Here are some points, each followed by its number:
0.069:0.254:0.831:0.134:1.781:-0.348:0.435:1.611:-1.609:0.991:0.232:1.179:-0.672:0.231:-0.425:0.190:-0.353:0.308:0.027:1.134:-1.212:0.098:-1.779:-0.068 0
-1.172:0.439:-0.282:0.217:-0.528:-1.755:0.628:-2.012:-0.300:1.095:0.720:1.224:-1.548:2.705:1.417:-2.305:-0.586:-0.345:0.696:-0.676:-0.617:0.183:1.881:-0.249 1
0.185:1.954:0.872:-1.146:0.642:1.146:-2.596:-2.374:-0.181:-1.526:-0.904:-1.628:-0.357:-0.518:-0.805:3.406:1.052:1.660:1.331:-0.266:0.311:-1.400:1.260:-0.031 2
-0.184:-0.805:1.930:1.263:0.613:-1.495:1.232:-0.994:0.198:-0.194:-0.278:-1.323:0.716:0.159:0.629:-0.701:0.855:-0.071:-0.316:-3.073:1.596:-0.996:1.949:-0.612 3
0.851:-1.013:-2.673:-0.705:1.013:1.738:1.261:-0.387:-0.468:-1.797:-0.041:0.312:-0.029:1.173:0.853:-1.191:0.193:0.612:1.227:-0.171:1.717:-0.633:-0.506:-0.928 4
-0.040:-0.583:0.192:0.366:1.612:0.614:0.461:1.918:-0.139:0.706:-0.054:0.970:-0.764:0.076:-0.439:0.967:-0.051:-0.196:0.529:0.126:-1.826:0.557:-0.545:-0.132 5
0.269:-0.123:-0.335:-0.478:1.693:0.405:0.173:1.252:-0.559:0.449:0.308:1.442:-0.138:-0.208:0.277:1.220:-0.609:-0.497:0.214:1.239:-1.470:0.591:-1.430:0.756 6
1.739:-0.415:0.886:-0.496:-1.544:-1.921:1.829:-1.535:1.135:-0.707:-0.109:-1.964:-0.278:0.429:1.102:-1.208:-0.143:1.137:-0.425:0.469:-2.438:0.584:-0.001:1.609 7
0.024:-0.661:-1.531:0.578:-0.290:-1.144:1.292:0.003:0.837:-0.506:-0.476:-0.428:-0.605:0.193:-1.241:-1.884:1.045:-0.367:-0.758:-1.412:0.380:-1.208:2.008:0.194 8
-0.062:-1.131:0.055:0.329:0.565:1.204:0.072:-0.104:-0.705:-0.240:-0.829:-0.196:-0.024:-0.354:-0.351:-0.323:-0.736:-0.586:-1.131:-0.648:1.039:0.672:1.158:-1.291 9
0.038:0.916:0.596:-0.158:-0.327:0.447:0.589:0.949:0.556:-1.352:-1.243:-0.021:0.957:-0.435:-0.225:-0.256:0.741:-0.560:-2.731:1.940:1.034:0.180:-1.172:-0.633 10
0.082:1.422:-0.506:-0.489:-0.972:1.573:-0.018:1.194:0.134:-0.719:0.660:-0.143:0.006:0.378:-0.510:-0.269:0.570:0.410:-1.579:0.793:1.719:-0.001:-1.346:-1.388 11
-0.113:0.060:-0.671:0.450:-0.793:-0.946:0.558:0.310:0.301:-0.285:-0.294:0.379:-0.129:0.041:0.237:-0.643:0.500:-0.077:-0.252:0.475:-0.088:0.446:0.752:-0.743 12
0.415:-0.925:-0.689:0.504:0.725:-1.271:0.768:-1.195:-0.719:-0.112:-0.613:-1.305:-1.477:-0.828:0.255:0.744:0.419:-0.586:0.751:-0.616:-0.835:0.217:1.521:-0.840 13
-0.790:-1.313:0.031:-0.352:-0.295:1.087:0.548:1.728:0.264:-0.002:1.235:1.544:0.202:-2.145:1.595:2.370:-1.163:-0.404:0.525:0.902:-1.504:1.495:-1.381:0.579 14
0.014:-0.744:0.154:-0.574:1.113:0.688:-0.344:1.717:-1.309:1.495:0.655:1.004:0.542:-0.375:-0.313:0.165:-0.977:0.151:0.821:0.687:-2.198:0.228:-1.826:0.717 15
New points follow, each followed by the numbers of its three nearest points above by angle, nearest first.
-0.736:-1.376:-1.440:0.251:-0.762:-0.417:0.058:-1.034:1.765:0.564:-1.679:-0.494:0.122:0.083:0.921:-2.094:0.872:-0.595:-1.643:-1.796:0.073:-1.768:1.865:0.723 : 8 3 1
0.613:1.436:1.009:-0.791:-1.879:-1.474:1.512:-0.416:-0.515:-0.099:1.154:-1.255:-0.346:0.724:-0.295:-0.360:-1.037:0.578:0.286:1.287:-1.159:-0.926:-0.679:1.049 : 7 1 0
-0.229:-2.083:-0.937:0.348:0.895:0.175:-1.710:0.627:0.314:0.563:0.144:-2.035:-0.792:0.029:-0.822:-1.066:-0.007:-2.303:0.818:2.453:2.452:-2.676:1.781:0.413 : 8 9 4
0.036:0.452:0.845:0.624:0.741:0.894:-1.497:0.938:-0.957:-0.429:-1.865:-0.513:-0.174:-0.581:-0.646:1.266:0.401:0.179:0.517:-1.166:-0.089:0.190:-0.129:-0.427 : 2 5 9
0.446:0.345:-0.112:0.192:-0.561:1.175:-1.659:0.056:-0.448:0.112:0.535:-0.981:0.942:0.551:0.318:0.289:-0.148:0.565:2.003:1.540:1.021:-0.739:-0.208:0.597 : 2 4 11
0.543:1.052:0.426:-1.212:-1.486:-0.980:0.861:-1.373:1.980:-1.245:1.110:1.447:-0.092:0.393:-0.632:-0.227:0.394:0.015:-1.434:1.602:1.389:1.175:0.032:1.017 : 10 11 7
0.967:-0.258:-2.315:0.077:-1.364:-0.286:1.892:-0.723:-1.945:1.468:1.945:-1.949:-0.471:1.780:2.144:-0.020:0.829:-0.174:-1.165:-1.115:-0.088:0.866:-0.782:-2.249 : 1 4 13
0.521:1.099:1.149:1.640:-0.006:-1.060:1.826:-0.686:-1.773:0.708:1.352:-0.654:-2.325:-0.605:0.321:0.859:0.208:0.115:0.543:-0.387:-2.503:-1.046:0.577:-1.157 : 13 0 1
-0.066:-1.783:-0.751:-0.207:-1.683:1.350:1.192:-0.469:-0.194:0.938:1.579:-1.452:0.542:0.346:2.188:-1.669:-0.360:-0.703:0.083:-1.088:1.251:0.151:-0.210:-0.111 : 4 3 1
0.879:0.453:0.241:-1.007:-0.562:-0.750:0.238:-0.796:0.731:-0.513:1.026:1.676:1.008:0.904:0.175:0.207:0.139:0.044:-1.243:1.012:1.430:0.990:-1.158:0.500 : 10 11 7
1.539:-0.089:1.164:1.219:-0.284:0.762:-0.083:-1.185:-0.151:-0.481:-0.332:0.265:0.168:0.128:1.043:-0.070:-0.347:-0.698:1.884:0.750:-0.120:0.823:-0.110:1.073 : 7 14 6
-0.869:0.451:0.446:0.373:-0.789:-1.828:-0.428:0.212:1.887:1.600:-1.628:-1.282:-0.124:-0.121:-1.608:-1.574:-0.581:0.283:-0.176:-0.915:-0.153:-2.305:1.137:-0.354 : 8 3 1
-1.300:-0.775:-0.472:0.176:0.129:1.223:0.690:-2.126:-0.373:-2.312:0.449:0.999:-0.496:-0.540:1.223:0.861:-0.494:0.487:0.470:-1.815:-1.536:-0.788:-0.435:-1.078 : 4 13 14
